One turning vector, and how many ticks it has turned
The counts run from 0 to 798.
-399 234 338 67 -256 -129 359 -196 195 73 162 -261 -110 -178 -368 -127 -125 186 259 -131 -115 -170 74 58 -504 -37 351 -37 497 -58 -56 354 49 -198 -176 231 77 72 -13 32 -92 -208 -427 -334 111 119 -> 199
192 316 312 -120 344 -147 -56 -460 253 -192 154 -296 -25 246 -364 -116 -23 361 335 110 -210 -334 -295 -72 -373 11 -272 493 87 28 64 -13 -146 68 -3 188 -229 133 -67 -318 90 -28 129 150 501 200 -> 602
450 185 59 65 -132 -309 -119 -472 157 -174 -316 -136 -261 -51 -371 18 -67 -134 137 0 -222 73 106 -127 -79 109 -95 533 -80 317 174 -384 72 87 -158 58 -219 -79 -205 -302 -123 -115 171 -103 113 589 -> 483
29 -130 144 -469 349 63 134 218 175 142 248 -264 -48 5 -476 -76 -203 377 -447 65 20 -237 -20 149 -496 339 -12 -291 -166 -271 -76 71 116 229 155 194 -284 106 45 402 -102 -28 -7 -183 74 -189 -> 564
251 -292 -63 20 484 170 56 -211 139 -134 155 -508 369 200 -77 116 -125 76 165 216 60 88 -339 63 -213 154 -256 321 180 297 255 56 277 229 -189 -49 -135 97 395 -94 -363 273 179 418 340 -53 -> 722
-94 -3 -183 -28 -32 301 118 174 157 144 127 -216 246 236 -38 140 -213 -152 -322 -72 143 278 -193 330 -388 271 -144 -341 -217 -227 180 42 171 377 -29 175 -167 240 265 619 -431 77 274 -59 -19 -219 -> 683
-294 -137 91 -90 -102 -217 -18 -76 -1 47 83 -139 27 -238 -387 -22 -512 82 -525 -2 -135 52 -250 248 -98 157 -179 -277 -23 -226 -200 52 496 77 150 1 -169 -109 -48 626 20 226 -134 -26 -181 -379 -> 555
105 -286 -23 -208 246 213 -176 352 -117 79 4 -127 475 144 -151 151 -54 207 55 378 115 -214 203 -15 45 -244 -57 -155 25 22 -369 203 72 272 -190 -64 345 -87 3 -414 -458 -40 -21 15 -245 -477 -> 579
-207 224 189 83 -369 -256 -54 -232 80 125 -230 -90 238 227 -113 2 73 -198 -140 -71 -189 243 139 289 -290 188 124 -344 -41 -165 45 596 5 634 -79 -119 -2 88 -25 242 144 -260 406 -201 119 103 -> 56
-2 -200 -240 304 145 15 -274 -420 -206 258 11 -131 280 -81 207 302 -200 350 38 -104 135 349 -123 -262 133 -106 192 155 343 347 65 -21 75 -8 -510 75 253 137 -14 216 -382 -49 -58 226 185 -21 -> 221
-467 -64 -125 -247 -127 4 407 155 351 -402 -36 -501 -86 -318 116 -280 -85 105 133 -87 -50 168 136 84 -39 25 62 228 -17 -428 -72 116 -228 12 -175 81 -477 -264 24 194 91 390 -76 114 103 412 -> 269
73 -82 -305 198 325 75 -252 -369 122 342 -119 -174 -162 -218 -143 80 217 320 -269 -113 212 381 167 -164 -352 181 337 244 371 151 224 -97 -170 -168 -482 -178 -212 110 285 329 -6 -257 -220 53 217 152 -> 92
-386 -150 -270 -48 174 -142 7 -71 45 -124 -55 -62 -95 -318 22 -277 -345 191 195 182 -432 73 -198 -325 338 -52 -363 94 25 153 -272 -157 -9 -389 55 410 -170 -178 -111 247 59 367 -106 254 -97 146 -> 407
-44 117 62 52 196 -311 -217 -645 130 -67 -207 58 161 -86 -114 -99 338 263 283 293 -362 82 7 -343 54 92 177 -46 462 316 143 431 -127 30 -207 -50 -2 142 -230 -215 326 -254 -40 48 150 359 -> 597
240 97 -304 -179 237 9 -316 -274 4 229 -75 122 167 -25 -11 66 182 531 -334 -79 38 161 -149 124 22 80 47 -2 -324 -77 286 -352 -274 333 -45 440 -202 253 -125 330 248 -157 225 73 259 106 -> 241
148 167 -9 -237 -92 -33 -31 110 68 -62 -11 418 -395 -328 -321 -64 299 164 -287 222 81 -274 212 -46 -29 -43 88 124 -338 -203 -66 -553 -230 62 336 111 -424 18 56 -85 243 -7 -372 -318 -338 -28 -> 128
23 -244 -134 7 -100 -182 14 206 -28 249 -229 46 373 0 -45 160 -276 -49 -19 95 -252 335 190 24 63 195 278 -640 18 194 303 309 277 283 -331 385 219 146 -327 110 -417 -239 196 -170 -342 174 -> 439
-9 383 -216 317 -117 140 81 88 140 103 -107 392 -322 79 -288 -167 67 -401 14 143 -252 26 -47 46 -318 78 -405 -219 -230 -63 33 -425 -91 4 285 352 -46 322 328 205 -231 -221 5 -328 -227 -124 -> 680
7 131 235 -38 -549 -299 280 -395 102 -165 105 -87 124 -141 -20 169 -492 30 201 -332 156 -73 -137 139 -81 -228 283 264 -128 -16 266 -177 343 205 -197 294 115 7 -286 54 -407 37 -119 -241 68 240 -> 622
366 257 258 -363 12 -158 85 -200 163 -267 -15 194 134 41 -199 15 484 197 84 209 -146 -189 15 220 81 -38 163 16 -127 6 122 56 -31 649 380 89 -248 23 -132 -391 442 -94 45 -275 179 277 -> 746
-100 -403 -214 -417 243 13 276 156 177 -387 13 -321 -57 -309 253 -222 -315 15 283 311 -140 -163 97 -410 95 81 -168 178 37 331 -14 -42 118 -157 141 207 -271 -264 -47 -39 -336 435 -17 102 -77 292 -> 150
-187 279 -29 111 -103 -128 -267 41 119 -127 -271 -24 -392 9 -444 -233 25 -161 -173 58 -333 -80 -66 -1 -172 -24 -667 200 -349 -271 -451 -371 -206 50 225 139 -297 -120 60 176 200 94 102 29 75 -42 -> 670
-66 -252 194 20 318 -84 218 -139 -16 -113 61 -321 -33 -324 -534 -165 -163 243 -49 134 -3 -88 -40 170 -112 -250 -8 481 377 50 -495 -132 190 -296 -229 -130 -66 -212 343 -143 -72 110 -518 224 95 -146 -> 337
3 -154 -161 458 223 -151 -95 -369 -110 199 -308 145 -35 -154 -189 72 -70 83 4 128 -242 399 -325 75 201 -130 96 413 180 466 134 -566 272 -303 -270 371 22 73 307 -43 -87 -35 -81 260 -49 81 -> 476
-86 -159 -483 147 -402 -58 -533 -65 -48 -6 -308 10 10 -213 441 33 -72 -269 93 29 -28 215 325 -438 186 -63 -185 7 -42 300 -78 -52 -198 227 -293 -250 111 -192 -196 202 -348 -73 311 -42 -167 248 -> 658
-318 -49 -301 136 -329 223 139 14 228 -208 57 -374 81 -151 573 -115 -281 -171 452 -240 227 106 -68 -191 -73 -219 -146 349 71 155 28 -62 -48 6 -252 153 64 16 143 324 -490 262 -17 67 139 152 -> 652
55 -233 -218 29 91 11 -84 -7 -202 405 26 388 241 82 -123 38 -335 126 -284 263 -249 108 -190 142 65 18 197 -517 28 362 128 -51 510 56 97 423 316 136 -58 308 -204 -168 113 -94 -266 -276 -> 182
-251 358 26 156 -163 27 -368 -67 205 220 73 118 -125 234 -22 -46 -386 -41 -155 54 29 -70 -239 -185 -578 193 -245 -307 -108 -120 144 -156 -33 76 -26 167 -49 338 156 661 -378 -270 209 -99 -17 -285 -> 425
137 -116 74 -105 170 178 369 403 93 -83 -59 119 342 137 -450 -115 417 -149 278 288 -232 -87 233 405 18 -176 -29 -121 -42 111 -131 212 89 230 261 137 266 29 226 -628 -130 131 -82 -240 -73 -151 -> 323
363 144 -171 66 49 -53 -220 -411 -254 -98 74 589 282 -78 -154 235 335 23 110 113 -285 -34 -206 55 535 -416 -160 58 -182 456 -13 -380 203 284 457 160 170 181 -102 -286 148 62 -185 -70 -138 -159 -> 362
-568 156 -134 247 -127 185 -137 44 173 -284 -167 158 107 248 398 -120 321 -357 337 259 -199 205 -215 1 55 -234 -409 -16 109 -148 -183 286 -249 244 187 -277 -24 31 463 31 92 284 136 168 -108 -140 -> 283
-194 -142 22 76 -126 -116 -254 -111 80 68 -172 -445 115 89 95 -47 -735 68 -117 30 -121 70 -172 29 -199 65 -294 150 -134 34 -181 56 357 139 -335 128 16 -110 89 440 -451 160 400 347 188 -239 -> 42
229 -58 61 -472 212 83 419 -19 193 -67 447 -142 311 47 127 -35 77 454 -28 5 407 -42 -269 374 -289 -43 428 96 -139 -13 266 70 128 577 201 164 -252 110 149 165 10 78 64 -120 357 -30 -> 752
173 68 -354 -81 -79 144 237 -18 133 23 94 51 217 -95 343 163 10 155 31 -142 145 253 -109 98 34 80 262 -114 -262 94 624 -275 -44 217 -56 552 -114 377 -109 343 -343 -9 152 -227 27 384 -> 250
139 -162 -299 188 406 147 75 -182 96 17 -241 -123 370 196 71 23 305 49 443 202 -242 345 -52 2 161 71 55 140 319 478 302 122 -7 -27 -203 284 126 251 115 -321 -99 -34 230 162 280 371 -> 468
-144 -125 -529 43 -212 -76 -202 -14 -7 -165 -407 14 123 -181 424 4 -23 -277 298 129 -307 293 274 -437 375 35 -242 -12 -15 442 -84 58 -204 111 -165 78 80 -62 -235 -50 -137 119 336 24 -35 454 -> 657
-384 -353 115 150 279 9 101 -2 -105 200 77 -174 282 -179 -82 77 -250 339 -61 124 -57 22 -220 93 85 -158 158 20 415 -25 -280 152 277 -234 -359 4 205 -27 219 50 -222 146 -416 208 -138 -370 -> 585
